Rotation paths and how fast each direction turns (degrees a step)
Each turn is a multiple of 5 degrees from 10 to 175, or 0.
Each row of a path follows its step; steps can be skipped.

step 0: [  0  12  -8  -3   1  -9 -17   0   5  21  10  -6   0 -18  -9  25  -2   3
   7  15 -28  11  -2 -17   7  -2   4  -1 -12   9   0  23  19  27  -4 -23
   3  -1  24  -2   3   4  18 -13  -2  13 -37  -6   3  -1   7 -23  -5  -2
   4]
step 2: [  1 -19 -25  -5 -15 -12 -20  -9  -9   3  25   6 -16 -20 -22  11 -10   9
  -8   8   7  23 -18 -11 -35  -1  12  -9  -2  21   3  -8   6  -7  -3   7
  20 -11 -25  -2   0   7  18   1 -12   4  -2  11   4  10  12   5 -14  -7
   5]
step 4: [-31   8 -30 -12  18 -10   6   2  -1   8 -14  -2 -23 -14  -3  22   0  -4
 -19 -17   8   2  15  23  -5  -5  -2   9  -4   0 -14 -12  -3   4  13  23
   8   1   6 -11  -3  -7  -6  -2 -15  -9   4  32   1  12 -22   2 -22 -16
  -1]
step 5: [  4 -13  -6 -13  16  29   8   1 -11   6  -1  16   0   0 -13   3 -11  35
  13   0 -16 -16 -11 -11 -30  -1  12   2 -20  -5  14 -13  15 -18   1 -15
 -22   1   5   3  -4  24  12   1   0   1  17 -18  22   0   4  -3   7  11
   8]
step 6: [ -9  19 -20 -32  11   0  -5   3   9   3  -8 -22   9   3   0  15   2 -27
  -4   7   0  26  -5 -22  14 -10 -11  27  15 -14 -20  21   6 -12   1 -14
  -5   4  -7 -24  11 -14  -5  -3   0  -9  -5 -13  -7  16   3 -14  -8   2
   8]
step 7: [-10   6   6   0  10  -1  19  11  16  -6  30  37  -8  -6   2  15  -7   3
   3 -12   3  -9  14 -29  -4 -15  14 -12 -22 -15   0  -5 -12   8  13  13
  -7  -4   7   7  -2   6 -12  -1 -26 -10 -24   6  24  -4  -6  16   3  -1
 -13]
step 8: [  1 -23  -1   3  -4  24 -37  -2   7   3   8 -36  -4 -11  -2   7  -5   4
  31 -20  -6  15 -15   5 -19  -6  16   1  -2  -7  -7  16  10  -9  -5  10
   3   6 -20 -12 -12  -6  10 -11  16 -20 -11 -15   6  -1  -4  -6   4 -14
  17]
step 9: [ 14  15 -14   7  15 -29  22   6  -5   1  20   0  10 -25   2   8  17  15
 -17  -4  -3   7   0 -25   9  20   1   1   6  19 -28   9  10   3 -29  11
 -28   3   7   2   8  -6  -4 -12   1   0 -12   3   4   6  16  15   1   9
  -5]
step 10: [-14  -7  -4  15   7 -13 -17   0  15  -5  -5   9 -11  10  10   9   2  -5
  -2   5 -24  -6  13  11 -29 -33   2  -1   9   0   2 -18 -14  -6 -11   8
  21  -8   4 -11 -22   7  -1 -18   5 -12   4 -18  13  23 -22  30 -11  -4
   0]
step 11: [  7  -8 -22  -8  -3   5   9  -5 -24  -9   2  -8   2  -7  -9  10  10   5
  -5   1  -1   6   5  -2 -32  26  -5   2  -7 -22  -2   9  33  10  -1  -5
   9  -7   1   8  -7   1 -11  -2  19  -3  -1  23  37  -5  28 -17  -1   3
  22]
[  2  -3   0   0   4  -1  -3   1   3   0   5  -2   4   4  -2  -6  -2   4
  -9   2   5   4   3  -3   0  -2  -6   2  -3  -2   0  -2 -10   3  -3  -4
   4  -3   1  -7  -3   5  -2   1  -2  -5   2  -3   0   4  10  -1  -1   1
  -1] -> 95
[-6 -6  4  6  5 -1  8 -3 -3 -8  2  0 -4 -3 -7  0  2 -3  3 -1 -3 -3  4 -1
  0  0 -4  1  1  2  3 -2 -1  6  6  2  4  5 -8 -4 -5  0  2  1 -4 -2  2 -1
  3  4 -2 -4  4 -2  2] -> 120
[-3 -1 -3  0  2  0  2  1  2 -1  5  2  4 -3  1  1  3 -2 -7 -4 -8  1 -1  0
  8  0  0  2  5 -5  0 -2 -1  9  1 -1 -4 -4  1 -2  9 -6  1 -5  5  3  5 -3
 -2 -1 -1 -2  1 -1 -9] -> 125
[  0  -2   1  -2   5   5   4  -3  -4  -1  -3  -4   0  -6   5  -6   0 -12
  -5  -1   2   0  -3   2  -2  -2   1   2   0   0  -7   2   1   0   0   0
  -1   5  -4   2  -2   2 -10  -6   3   0  -1   4  -3  -4   7  -1  -1   1
   1] -> 145
[ 3  7 -5 -6 -3  1  1 -6 -8  2  3  1 -3 -1  0  1  1  0 -2  2 -2  0 -4  6
 -5  4 -6 -2  1  1  2 -2 -4 -2 -1 -1  7 -2  1  5 -4  2  0 -3 -6  2  6 -1
 -4  1 -3 -9  1 -1 -8] -> 35

step 0: [ 19 -10  27  22   8   0  -9   9   8  10  12 -15 -24  10   4   5   8   6
   4 -29   7   3  22   4 -28 -10   5  10  -5  11  20  13   0  -9  13  -5
  -4  14  14 -22   2 -20   1 -13  -2  -5  -5  28 -16   0  11 -28   4 -10
 -13]
step 1: [ 17  14 -10 -11   7  -4  10  12 -17   9 -16   6  12 -21 -29  -2  -7   0
 -12  26   6   5 -18   7  -6 -16  12 -22  23 -16  -1  12  12  -3  -4   5
  17 -15  12 -11  31  19   5  11  14   4  -1  23  -2 -21   4  11 -17 -11
   4]
step 2: [-11   0  -7  -7 -28   4  17  21   6 -26  -1   0  -2   9  10   2   2 -18
  -9 -10   7 -30  12  -6   0   0 -15 -12 -16 -25   7   4  11  19   1 -24
 -27   7   6   4  -9  -2 -15   6  24  -7 -13  -4 -13  21  14  12  24  -5
 -18]
step 3: [  0 -22   2  25 -15 -13  -5   6   8  10  -9 -17  13   3 -16  22   8  12
  22   9 -17  17  27   1 -27  17   9   5  15  -7 -12  -5   5   3  11 -12
  10   2   4  -4  -6   8  14  -7   4   7  14 -13 -33 -11  -6 -14 -11   8
  29]
step 4: [ -3  21   6   2   5   1  15   6  -2  15   7   9 -16  -6 -17 -15  13  -4
  16  27  12   0   3 -20 -15  -2 -16 -30 -17  29 -13   3 -21  -5 -25  12
 -10  11 -17 -18  22  12  -3 -10   7  -4 -20  -5   8   1  21   1   5 -17
  -7]
step 5: [  2  -3  -8  12  -3  -7   3   4  25  14   0   2   4   0   7   1  -9  -1
   1 -21  12  -7  12 -12  11   0   0 -14  10  14  23  -2  30   7  14 -31
 -15 -20   3  19   9   0  -4  16   6  22  17  26  10 -22 -20 -12  29 -10
   0]
step 6: [ 12 -10  16 -26 -11   5   4 -17   7  -3 -11 -32 -22  18  -8 -18  -5  -6
   1  12 -34  -1   6   4 -26  18  12   2  15 -11   2  -2   1  -9 -12  10
   0 -18   2  -6 -10  12   3   6  24 -16 -17  28  -7   3  16  -1  -9   6
   6]
step 8: [ -2 -25   7  21  11  -7 -26   9  29   5   3  12  -8  -4   9  -1  10 -13
  10  19  17   1   2  -6 -15   5   3 -12  16  -4  11  25  17  12   1  17
   9   6  33 -11  -9  -8   6  21  10 -13   3   0 -19   9   2  -6  26 -22
 -12]
step 10: [  7  -6 -37   9 -13   1  20  10  26   0  -6  27  -9 -18  -9 -19   4  -1
  -8  -2  -7  -9  -4  -7 -16  -6  10  -8 -25 -20  12   0  13 -15  -4 -24
 -18   1 -30 -20  -9  -4  -6   2   5  -6   6   4 -22  -5  16   6   6  -8
  20]
step 11: [-12 -23  15   1 -13   5 -13   7  -3 -13   2 -22  -7   1  -8   8  14  29
  -3  22   7  -5  37   0 -21  24 -20  -7   6 -10  -5  20 -13   5  -9 -15
   1 -11  23  19   7  -2   0   0  15  17  14   1  18 -16   0  -1   0 -13
   5]
[-3 -1 -4 -2 -4  4 -2  2  1 -4  3 -2  5  0 -6 -3  5  0  0 -2 -3 -4  3  5
  0 13 -2  0  2 -7 -6  0  4 -4 -5 -2  5  6 -2  2 -3 -1 -1 -4  4  0 -1 -2
  1  4 -6 -1 -1  1 -2] -> 85
[-2 -4 -1 -6  0 -2 -7  3  3  2  4  1 -3  5  0  1  0  2 -1  0  2 -2  5  3
  2 -1  1 -8 -6  4  0  2  1  6 -2 -6 -1  1  5  3 -4 -8 -1 13  1 -1  5 -2
  0  1 -2  0  0  6 -2] -> 125
[-1  1  1 -2 -2  2 -3  1  0 -1  0  4 -4 -1  1 -7 -4  8  3  0 -4  2  2 -7
 -1  4  1 -1  1  2 -5  0 -1  0  7  4 -4  3 -9  6  5 -4  3  0  4  7  6  3
  3  5  3 -1  3 -1  5] -> 55
[ 2  1  0 -4 -7 -1  7  2  2  2  6  0  1  2  0  1  1 -6 -6 -2  5  3  1  5
  1  0 -6  2  0  9  1  2  4 -5  9 -3 -5  7 -2  0  0 -2  1 -2 -2  3 -6 -2
  3  4  2  5 -1  0  2] -> 145

step 0: [-15 -12  17   1   7  -4  -5 -13 -11 -35 -13 -12  14   1 -18 -22  10 -10
   4  11 -13  -8  -6   2   1  -6  10   8  -6   0   0  24  25 -12 -12  -6
   2   2  -9 -12  37  16 -17 -15  -4  11 -21  -5  -7  -3  -4  31   1   3
 -10]
step 1: [ 10   2  22 -18 -13  -4  -3 -21   2  19   5 -16   2   9 -10   1  -5  13
 -13 -16  -7   3 -17  13   7   4   2  -4   4   0 -19 -13 -22  12 -23  -1
  16 -11  16 -19  -2  16 -10 -22 -24  -4 -11 -11  35   9   1 -17 -22   0
  -3]
step 2: [-25 -12  -4  10   0 -12  -8  -7  -7 -16   0  11  25   8  13 -12   9  -1
  37   1  12   9 -14   1  -7   7 -15  19   0 -21 -11 -16   7  -5  -4  22
   7  16  -2 -15  12  -4 -13  -6  14  16 -24   3  12  15  -4 -10  26   1
 -22]
step 3: [  9 -16   7 -23  -8  -6   9 -21   3  13 -11  -3  13   2   4 -12   8   5
 -17   8   0  19 -16 -10  26 -20 -20   4  -8   0 -10   9  13  -3 -15  27
  -2 -25 -22   5  -3   6  10  10 -29  -5 -22 -17   1  -2  28   4 -12   0
  12]
step 4: [ -1 -35   3  -5  -9 -27  -9  16  -4  -9   4   2   0  -8   3 -12   1 -23
   9 -21   1 -27 -13  11   3  20  22  14  -4   8   6 -16   2 -16   7  20
  -6 -14   6  -7  -4  -1 -29   1  -1   2 -18   7  11  31  -6 -13 -10  -4
   6]
step 5: [ 17 -12  14  -6  25  10 -16 -17   3  10  -1 -20 -13  13   5   3  14   5
  14  16  17   3 -10  13  25   4   5  11 -26   7 -11  -2   8   5  19   3
  16  23 -28   3   3  -9  10   0 -29   3 -13  -7  12  -9  15 -23  17  -1
  -4]
step 7: [  6   1  -6   5   3  12  -9  15   7   5   2 -14  15  16   5 -17  -8 -22
   5  23 -12 -14   9  -4  22 -18  22  18 -17  17  14   0  26   4  29   8
  14 -15 -13   2  23 -22   3  18   3   4  -4 -19   2  18  10   7   6  -7
 -11]
step 8: [ 21  -6   4  -9  -8   5  -3  -6  16  12  12   9   2 -19  23  -1 -29  -1
   1   1  10 -17  -2  34  -2   0   5  -6  14  42   6   2 -12 -11  -3 -20
  22   3  -9   6 -16   1  10   0 -23 -15 -11  10  10  -2  -7  -1  -3  23
  15]
step 9: [ -9 -19   1  16  26   3  -6  27 -22  13  21  -2  -6  16  23  -7   4 -23
  27  -4 -12   9   5   3  -8  -2 -11   1 -13  14  -3 -17  -2   5   6 -15
  10   4   4  10  30 -21   0 -12   6 -16   1   6  -5 -11  -6  12   0  -1
 -31]
step 11: [-11  -8   5  23 -17   5  13  24  -6 -15  14  16  -9  -4   4 -28   2 -16
  16   1 -16 -21  -5   5 -11 -25 -14 -10  14  13  -7   7  14 -25  25  -7
 -17 -17  10  -7  -6 -20  -1  -1  -6  -1   0  13 -10  -4 -28  -7   3  16
  -4]
[ 0  3 -2  1 -3  4 -1  1 -6  0  5 -1  2  4 -7  8  5  2  1  3 -2  2  4  3
 -6  0  1  6  2 -1  4 -4  2 -2 -1 -1  4 -2 -9  8  1 -2 -6  3  2  4 -5  3
  4  1  1 -2  2  0  6] -> 140
[ 4  2  9 -2 -1  0  2  0  4  3  0  0 -1 -4  5  1  1  7 -3 -2 -1  8  3  8
 -5 -4 -1 -4 -2  2  3  0  3 -3 -4  2  1 -2  8  2 -4  5  0  2  2 -5 -2  4
  0  4 -1 -8 -3  0  5] -> 155
[ 4 -2  0 -5 -3 -8  2 -4  2  4 -1  2 -3  4 -8 -1  7 -4  2  3  2  2  2 -5
  0  4  1 -3  2  2  2 -1  7 -1  3  5 -2  7  4  5 -5 -5  1 -5  2 -2  1 -1
  5  4  2  2  0  8  0] -> 35

step 0: [ -7 -12   6  15 -10  18  30  26 -10  18  15   8   8   1  -1  -9   5   5
  16 -10  21 -17 -19   1  -4  -6  20  21   3  -2 -11   2   7   1 -10   8
  17  -8  -4  15   2  16  -6  -9 -19  -6  14   1  -4  16 -13  -3  -4 -20
  15]
step 1: [-12 -22 -18 -20 -16 -12   4 -13   0   4   0 -21 -14  11   7   2  11  -6
  -1  -5  21   8  -6   8 -14   1   3 -17  36  -7 -17  -8  12 -15   8   9
   9  18  11 -10 -14  -2  10   9 -24  18  -2   2   6 -15   9  -8   6   4
   9]
step 2: [ -6  -5  -4  -2 -12   3  11   9   6 -14  -4  15  -1  22  11  12 -10 -10
   4  27   0  24  25 -24  10  -7   9   4 -14 -15 -18   7  12  11 -21  -6
  -4  20  -7   7  -5  -5  -6 -11  19  22  27   2   2   6  16  -1   0  -1
   6]
step 3: [-11   5   8  18 -15  16   8   2 -23  -5  -6  -3  -5   5 -34  12 -19 -12
 -21  -1   0  -9  12  23  18   4   3   3  15   8 -11  18  -6 -21   6  10
   2  14   7  -7 -10  -7 -20  -6   4   3 -13  -1  -3  26 -20  -5  -9  -3
   4]
step 4: [ 10  -3   2 -20 -19  -6 -10 -16  25   7  11   2 -12   1  -3  16  25  -9
  -1 -15  19  19 -14   3  24  -2  -3  11   2   7  26 -15  13   5   2   2
   5  11  -4  11  -9   6  -4  -1  -3  -9   3  24 -15  16 -14   0 -17  -4
  25]
step 5: [  7  -3  12  -8 -13  18  -2   1   5   0  15  21  -1 -12   3   1 -14   9
  -9 -15  -3  -1  28  16  -4   4   1   2  -9  -4 -10  -6 -26 -11 -13  -1
  19  12  13   2  -2   6   7  -4 -15   3  11  12  -7 -20  45  -8   3 -10
  18]
step 6: [ 21  -5 -13  15 -10  -7  14   8 -13 -10 -15 -12  23 -10   0   8   0  -1
  -6   5   9   8  12   0   2   5  -6  -7 -10  -4   2  11   0 -17  -6   6
 -16   6 -10  12  22 -13  13   0 -28  21 -10  15  13  15  -7  31 -13 -11
  16]
step 7: [-25   7 -10  -9 -13 -20   2 -11   6  -4  -1  17  14 -16   5   3 -11 -28
  10  12  24   5   1   8  -1 -16  12   6  -7   0  -1  12 -15   4   5   7
  11 -19   4 -26 -24  -6  16   4   5 -14  -8   3 -15  23  -4   8   6 -18
   7]
step 10: [ -3  -8  -8 -17  -1  33  -8 -12  -7  -8 -13  14   0  -4   6  -7  -8   1
  -1   9   6   2  17 -11 -15 -15  -9   0   4   6  -3  -1   8   0  -3   1
  26   0  -7   3  15 -12  16 -13  -4 -15 -16  -6  -7  10 -15  -7 -45 -18
 -10]
step 11: [  4   0  -2  -4  15  -8 -19  -7 -26   0   8   6   5  -7  -1  -7 -13 -19
   8 -19  30  14   5  -3  11 -10  -9  21  -9  10  -7  -5   7 -23  13   1
   4   9   3  25 -11   8  16   0  -1   3  -5 -29   2   1   0   7  15  24
  14]
[ -1   0  -4  -6  -3  -1  -5  -8  -2   2  -2  -4   4   6   6  -3   0  -3
  -1   0  -5   2   0  -3   2  -3  -4   0   0   2   2  -1  -2   1   6  -8
   1   1  -1   2 -12   6   2  -1  -5  -4   6  -4  -3  -2   5  -2  -1  -2
   3] -> 115
[ 6  2  1 -3 -3 -1  2  1  2  2  4  0  3  4 -1  3  3  0  0  1 -8  5  9  2
  6 -2 -2 -2 -1  6  3 -4  2 -8  0  3 -1 -6  7 -5  2 -3 -8  0 -1  4  2  1
 -3  3  0 -4  2  1  8] -> 35
[-2 -6 -2  1 12  3 -1  1  0 -6  5 -1  4  5 -6  0  1 -4  2  0  0 -3  2  1
  3 -2 -1 -3  0 -4  5 -7  1  2  3 -7  3  3  0 -6  5  3  1  2 -3 -1 -1  3
  4  8  4 -3  4 -3 -1] -> 0
[ 0 -5  2 10  2  0 -3  1  1  0  4  8  0 -4  2  1  0  4  2  8 -2  0 -3 -6
 -2  1  0  5  0  8 -5  3 -4 -3  0 -5  1  4  2  1 -2 -2 -6  3 -8 -1 -3 -2
  0  4  4 -6 -2  3  1] -> 135
[-2  8  8 -2  7  0  0  6 -1  0 -1  5  7  2  4  4  4  1  0 -3  0  4 -3 -1
  0 -2  3  8 -3 -5 -4  1  4  6  1  1 -2 -1 -4  1 -4  2  2 -2 -1  2 -2  1
 -5  3  1  0  7  2  8] -> 160
